Each named turn below is shown by a few rows before and after it. Which turns, in which order, take the first row of each later pair to the second? The first pair is answered.
fasam:
[ 176,   19,  -41,   33, -162,  109,  -15,  252,   91, -224,  125,  133,
   62, -106, -101, -190,  133,  221, -123] -> [ 178,  -37, -169, -128,   35,  -32,  -89, -249,   70,  -72, -183,  297,
  -69,   98,  -93,  -99, -233,  -93,  103]
[ -45,   11, -234,   93, -409,  -56,   68, -240,   47,   46, -154,  189,
  149, -258,  174, -198,  212,  246,  140] -> [-174,  124, -312, -319, -344,  -39,  -30, -366,    9,  223,   80, -125,
  187,  -40,   -6,  -44, -118,  -44,  145]
[ -81, -128,  226, -196,  -26,  101, -147,  131,   75, -164,  115,    2,
 -112,  -65,  213, -225,    6,   36, -114] -> [ -83, -166,  202, -195,   73,   13, -143,  -79,   61, -114,  -75,  128,
 -199,    9,  242, -204, -106,  -46,   -6]
[ -77, -201,   38,  352,  217, -106,   89,  212,  166, -155,  -92,   37,
  -16,   18, -110,   29,   93,   -5,   59] -> [-154, -125,  -25,   55,  277, -127,   20,   94,  150,  -15,  -25, -119,
  -25,  187, -226,  144, -149, -197,  101]
somom:
[ -71,  258,  -29, -228, -247,  251, -132,  -92, -200,  219,  207,   91,
  122, -209,  137, -178,  119,  139,   26] -> [-170,  268,  -17, -290,  -51,  179, -190,  -42, -141,  284,  340, -217,
   41,   59,  -77,   39,  -33, -105,    4]
[  31,  262, -185,   43,   72,   56, -165, -336, -152, -158,   20,   94,
 -159,  177, -379,  299,   18,   89,   82] -> [  40,  184, -115,  196,   88,   53, -160, -208, -134, -257,    6,  110,
 -175,  149, -360,  308,  190,  209,   46]
[  92,  -56,   69, -291,   44,   43,  -76,  171,  -33,   42,  102, -160,
   92,  211, -125,   34,    2,  165,  -27] -> [ 125,  -84,  108, -102,   10,   63,  -58,  290,   -2,  -51,   26,  -83,
  102,  138,  -70,  -11,  156,  245,  -79]
Kizo:
[ -78,  107,   56, -252,  -76,   29,  -67,  162,  -33,    4,  276, -167,
  202,   23,  -40,  -10, -160,  -11, -102] -> [ -83,   31,  116,  -27,  -17,   40,  -51,  311,   16, -100,  272, -186,
  157,   19,  -65,   11,  -36,   29, -161]
[ 157,  200, -267, -209, -425,   17,   62, -271, -138,  123, -155,  342,
  206,  -81,  169,  -70, -109,  442,  -35] -> [ 141,  169, -184,   -5, -452,   64,   82,    0,  -96,    7,  -93,  308,
  200, -157,  186,  -86,  147,  611, -154]
[   9,  -59,   55,  253, -101,   87,   14,  260,  -26, -195,  106,  -17,
   45, -121,  -46,  -23,  196,  161,  -95] -> [  10, -134,   56,  391,  125,  -34,   29,  138,    6, -189,  -74,   19,
 -101,   24,  -80,  113,  154,    6,  -14]
[ -38,   29,  -22,  -62,   85,    2,  -58,  -60,  -46,   61,   71,  -70,
  -21,   32,  -83,   21, -128,  -95,  -42] -> [ -12,   56,  -28,  -85,   22,   51,  -27,  -14,  -14,   47,  117, -103,
   33,  -17,  -91,  -16, -155,  -74,  -68]

Between the rows of a pair lie two turns.
[ 118,  -36,  145,  409,   54,  -89,  -91,  114,  120,  -48,  -16,  -37,
 -190,  134,  -29,   44,  211,  304, -188] -> [  29,   55,  128,  133,  137, -105, -161,   88,  112,   64,  181, -303,
 -176,  344, -207,  193,  -55,   77, -226] -> Kizo, fasam
[ 189,  -27, -256,   55,   77, -112, -129, -179,   44, -205, -115,  153,
 -157,  -35,  163,  -12, -319, -219,  105] -> [  85,   10, -199,  -31,  125, -104, -164,  -44,   71, -167,  123, -158,
 -156,  100,  -35,   88, -354, -285,   10] -> Kizo, somom
[ -47, -122,   82,  228,   90,  -40,   83,  -24,    2,  -77,  -51,  -43,
 -171,  109,  -10,   50,  121,   64,   24] -> [ -20,  -24,  -28,  -84,  -32,   -1,   71, -287,  -66,   50,  -68,   65,
  -28,   34,   78,  -73, -130,   -8,   99] -> somom, somom
[ -55,   -8, -135, -170,  -91,  -66,  -50, -192,  -65,   55,    8,  -16,
   34,   23,  -11,  -75,  -70, -193,  241] -> [ -44, -149,  -26,  266,   -5,  -75,  -35,  106,   20, -145,  -54,   -1,
  -79,   21,  -23,  -30,  245,   -4,  119] -> somom, somom
[ -87,  178,   18, -232, -130,  120,  -18,  279,  -30,  -28,  442, -368,
   77,   -9, -111,   74,    2,   19, -225] -> [  80,  -91,  -71,  158,  102, -122,   20, -299,   -7,  -98, -422,  343,
 -226,   20,  211,   15,   -6,  -18,  153] -> somom, fasam
[-152,  115,   -9,  331,  -10,   28, -127,  404,  -57, -121,  244,  183,
  -99,  -33,   10,  161,  103,   -9, -104] -> [-102,  114,  -56,  330, -109,   31,  -68,  283,  -81, -150,  107,  426,
  -69, -169,  154,   29,  110,   61,  -22] -> somom, Kizo
[ 114,   78,   41,    5,  -48,   90, -216,  245,  127,   -5,  302,  120,
   33,   -4,  -90,   39,  138,   37, -209] -> [ 146,   40,   51,  155,   12,   45, -158,  228,  165,  -57,  193,  215,
  -22,  -53,  -32,   29,  194,   37, -201] -> somom, Kizo
[ -93, -511,  326,  467,  426, -321,  -56,  400,  263, -136, -329, -261,
 -115,  347, -158,  358, -127, -323, -115] -> [ 150, -444,  266,  587, -117,  -50,  118,  424,  166, -331, -420,  340,
  152, -328,  322, -224,  286,  282, -129] -> fasam, somom
[-148,  173,   63,   -6,  -38,  -70, -120,  313,   44,  -89,  351, -324,
  262,  -46,  -89,  100, -103, -210, -145] -> [-126,  130,   -5, -111,  127, -190, -171,  -27,   18,   17,  124, -224,
  180,  103,  -66,  164, -334, -425,   28] -> fasam, fasam
[  17, -137,  -10,  150,  204, -136,  -46, -239,   49,   -2, -347,  271,
 -231,  175,   60,   64, -109, -190,   81] -> [ -32,  145,   23, -218, -231,  184,   -5,  253,  -50,  -20,  400, -121,
  172, -109,  -18, -124,   37,   96, -217] -> Kizo, fasam
[  -4,   37, -108, -282,  -30,  -41,  -72, -240,  -32,  108,  131, -114,
   11,  148,  -70,   60, -341, -201,   53] -> [ 122,  -83,  -68,  135, -210,   56,   41,  -89,    0, -126,  -45,  286,
   44, -205,  200, -210,  115,  247,   34] -> Kizo, fasam
[-130, -157,   95,  302,  273, -205,   34,  -94,   -3, -131, -366,   71,
 -282,  172,  -74,  168,  -67, -139,  145] -> [-118,  194,  -67, -388, -138,   24,   67, -312, -173,   75,  -34,   71,
   58,  -80,   26,  -90, -367, -123,  175] -> Kizo, Kizo
[  77,  -31,  155,  312,    5,  169,    6,  308,  100,  -71,    1,   12,
  -60, -138,   67,   12,  255,  185, -116] -> [ 118,   29,   70,  136, -159,  212,   22,  117,   17,  -24,  -46,  217,
   34, -274,  228, -155,  184,  230,  -20] -> somom, Kizo
[  64,  103,   33, -283, -176,  236,  -16,  -32, -185,  204,   62,   10,
   68,  -87,  230, -121,  -97,   50,   79] -> [  35,  138,   55, -292, -146,  217,  -48,   94, -159,  206,  173, -152,
   53,  -26,  165,  -81,  -81,   18,   36] -> Kizo, somom
[ -86,   25,   86,  195,   58,  276, -108,  -17, -113,  -42,   22,   51,
  216,  -74,   -6,  197,  166,  -46,   50] -> [-112,   59,   83,  135,   57,  264, -110,   -3, -121,   17,  103,  -23,
  228,  -49,  -50,  216,  108,  -72,   47] -> fasam, fasam
[  31, -144, -152,   21,  -52,  -10,  -37, -338,  -85,   67, -194,  268,
   39,   15,  163,  -45, -105,   32,  211] -> [ -33,   42, -134, -247, -256,  153,  -21,  -94, -137,  112,  257,  -59,
  232,  -67,   44,  -76, -100,  118,   64] -> Kizo, fasam
[ -19,  -41,   35,   98,  217, -108,  -39,   61,  109,   36,   20, -273,
 -197,  179, -148,  173,  -55, -145,  -55] -> [ 101,   -3,  -42,  142, -115,   31,   49,   20,   50,  -75, -152,  163,
  -36, -196,  174, -179,  182,  231,  -19] -> fasam, somom
[  55,   79,   82,   -5, -221,  142,  -67,  419,   99, -114,  233, -167,
 -136,   10,  161, -236,  139,   89, -214] -> [ 173,   19,   13,   11, -279,  103,  -29,  154,   85, -113,  -70,  173,
 -152, -101,  383, -383,  144,  113,  -71] -> Kizo, somom
[-208,  333,  275,  215, -126,  -86,   68,  630,   -8, -182,  121, -427,
  201,  -24, -177,   53,  217,  243, -133] -> [ -80,  300,   31, -107,    9, -314,   59, -430, -112,   48, -617,  246,
   70,   74,  121,  -23, -353, -147,  392] -> fasam, Kizo
[ -10,   68,   -2, -177,  -59,   41,  -52,  254,  -25,    8,  310, -116,
   79,   32,  -73,   63,   52,   58, -169] -> [  65,   30,   17,   14, -125,   50,  -32,  256,  -22,  -78,  124,  110,
   62, -112,   93,  -79,  214,  213, -126] -> Kizo, somom
[ -20, -168, -118, -251,  135,    6,   10, -310,  -63,  214,  132,  -94,
 -131,  -58, -264,  199, -151,  -96,   69] -> [  88, -189,  -43,   46,  -93,  126,  108,  -86,  -25,   11,   71,  184,
  -21, -403,  -43,  -44,  251,  344,  -14] -> Kizo, fasam
[  10,  -16,  -42,  133, -351,  117,   29,   67,  -59,   -3,   21,  132,
  151, -349,  125, -245,   16,  194,  -91] -> [  15,   14, -134,  -74, -315,   78,   -1, -200,  -99,  138,  -42,  164,
  144, -244,  129, -223, -238,   -5,    9] -> Kizo, somom
[-121,  111,   14, -136,  -39,  -34,  122,  199,   52,  -61,   92,   60,
   40,  -51,   39,  -66,   78,  110, -385] -> [-127,   81,   47,  -45,   -8,  -67,  127,  232,   70,  -89,   68,   44,
   -5,  -33,   22,  -48,  126,  117, -378] -> somom, Kizo
[-129,  -51,  119, -107,   29,  254,   -8,  -19,   -3,   36,  104, -146,
  136,  -73,  -80, -135,  -46,   23,    0] -> [-118,  -87,   65, -110,   97,  158,  -45, -176,    1,   63,  -80,  -10,
   89,  -36,   -3, -121, -115,  -46,   96] -> fasam, somom
[  35,   27,   19,   58,  191,  -45,  -78, -236, -153, -206, -295,  427,
   -2,   92,   18,    4,   86,    1,   55] -> [  69,  144,  -53, -216,  -60,   68,  -52, -266, -240, -155, -122,  404,
  196,  -66,   74, -144,    8,   59,   45] -> Kizo, Kizo
[ -73,  191, -105, -249,  254,  -52,  -19, -182, -163,  169,   81,  290,
  133,  118,    5,  104, -316,  -60,  459] -> [  16,  213,  -52,  -76,  -20,  116,   70,  118, -154,   39,  190,  435,
  300, -202,  156, -154,   55,  310,  337] -> Kizo, fasam
[ 114, -210,   13,  231,  181,  -67,  -12,   42,  135,    8, -283,  101,
 -174,  -72,  -41,  -58,  -68,   25,  101] -> [  79, -202,  -41,   85,  230,  -94,  -64,  -67,  136,   98, -256,   20,
 -152,   23,  -95,   32, -241, -112,  126] -> Kizo, somom
[  69,   31,  -15,  -32,  -81,   98,  -19,   95,   61,   46,   76,   32,
  -21, -148,   54, -125,  135, -134,   37] -> [  96,  -27,   15,  101,   30,   51,  -21,   77,   92,    7,  -12,   50,
 -117, -114,   17,  -46,  180, -180,   52] -> Kizo, Kizo
[ -16, -100,  -47,  364,  110,   -7,   -9,   -9,    5, -265, -147,  122,
 -110,   86,   19,  -16,  193,   36,   36] -> [ -84,  139, -164, -228, -124,   95,  -51, -118, -102,  -65,  268, -155,
  140,   56,  -77,  -48, -155, -113,    8] -> somom, fasam
[   7, -194,   97,  177,  254,  -11,  -82,  -27,  -37, -144, -349,  153,
 -147,   89,  -12, -108,    1,   23,  154] -> [-110,   33,   75, -308,   64,  144, -123,  140, -100,  -32,  179, -264,
   90,   75, -201,  -92, -168,  -42,  -17] -> somom, fasam
[ -61,   11,   24, -182,  104,  -62,  -20,   53,   -1,   56,  129, -174,
   23,   82,  -93,  116,  -35, -155,  -29] -> [  59,   21,  -37, -107,  -68,    1,   37,  -98,  -50,   15,  -77,  186,
   97, -161,  144, -145,   43,   22,   58] -> fasam, somom
[ -66,  -95,  -79,  128,  -89,  -27,  -42,   48, -126, -110, -122,  -48,
   51,   92, -109,  163, -192,   11,  125] -> [ -51,  -48,  -82,  134, -175,   68,  -27,  204, -125, -121,   -6,  -68,
  119,  -24,  -94,  126,  -80,  121,   68] -> Kizo, fasam
[ -76,  -74,  -84, -123,  309, -295, -102, -245,    1,   28, -138, -185,
  -30,  245, -212,  142, -382, -330,  -75] -> [ 101,   56,  -74,  -73, -264,   30,   72,  133,  -53, -191,   76,   99,
  291, -413,  114, -348,  132,  309, -241] -> fasam, somom
[  43, -206,  -44,  296,  103, -150,  137,  -24,  128,  101, -162,  237,
 -131,  165,  178,  -84,  111,   30,   -1] -> [  30, -185,    6,  325,   14,  -45,  154,  242,  161,   31,   41,   98,
  -72,  115,  124, -115,  259,  176, -158] -> fasam, fasam
[   4,   10,  120, -261,   -5,   83,  -46,   25,  -91,  101,  277, -273,
   68,  148, -217,    0, -151, -200,  -95] -> [ 101, -234,  140,  244,  200,  -58,  -34, -138,  -24,  -50, -267,  169,
 -151,  127,  -42,   14,   20, -118,   42] -> somom, fasam
[ -17, -207,   25,  581,   13, -136,   98,  341, -136,  -37, -324,  -10,
 -138,  -44,   97,  -26,  249,  189, -170] -> [-162,  -36,    8,   27,   74, -137,   -3,  294, -176,  205,   82, -542,
  -48,  281, -221,  206, -182, -199, -224] -> Kizo, fasam
[  47, -133,   25,  -74,  -17,   -8,   96, -220,  -63,   58, -258,  261,
    1,    8,   53, -168, -193,   52,  120] -> [ -15,  -44,   12, -300,  -53,   56,   67, -150,  -86,  179,    1,   19,
   72,   48,  -95, -117, -347,  -64,   94] -> somom, Kizo
[ 107,  102,   -6, -132,   20, -126,   62, -265,   87,   34,  -66,  202,
   41,   15,   73,  -30,  -76, -118,  198] -> [  48,  190,   66, -131,  -65,    1,   67,  128,  111,    2,  334, -145,
  161,   -7,  -44,    3,  120,   10,  -24] -> fasam, somom
[  14,   53,   76, -164,  -34, -101,   24, -138,  -44,   64,  -94, -137,
   49,  117,  -34,  100, -130, -101,   77] -> [  59,   34,  124,    8, -193,  -20,   69,   21,  -32,  -73, -116,   19,
  116, -109,  119,  -62,  149,  170,   30] -> Kizo, fasam
[  76, -292,  136,  -67,  241,   62,  210,  -94,  -60,  -82, -328,  142,
   94,  139,  271, -187,   24, -133,  130] -> [  66, -165,   50, -369,  116,  163,  196, -156, -150,    9, -145,   45,
  194,  113,  251, -257, -142, -178,  144] -> somom, Kizo
[  54,   71,  -71, -145, -313,  136,  -50,  135,  -25,   99,  333,  206,
  276, -347,   34, -285,   92,  272,   49] -> [ 106,  -71,  -43,  164, -195,   23,  -29,   19,    4,   16,  -45,  464,
  111, -326,  157, -268,  220,  306,  116] -> somom, fasam
[  93,   -8,   98,  169,  -32,  -38,  -25,  -59,   13,  -79, -141,  145,
 -124,   -9,  135,  -36,   60,  102,    1] -> [   6,  169,   63, -134, -175,   39,  -32,   32,  -42,    4,  185,  -99,
   31,  -14,   48,  -39,  -88,   64,  -71] -> somom, fasam
[ -34,  -50,  -71,  101,  -90,  -29,   32,   -2,  -13,   12, -127,  193,
   56, -129,    5, -123,   91,  209,   59] -> [ -68,   30, -100, -157, -186,   31,   -2,  -22,  -50,   82,   37,   62,
  158, -154,  -29, -145,  -14,  140,   39] -> somom, Kizo
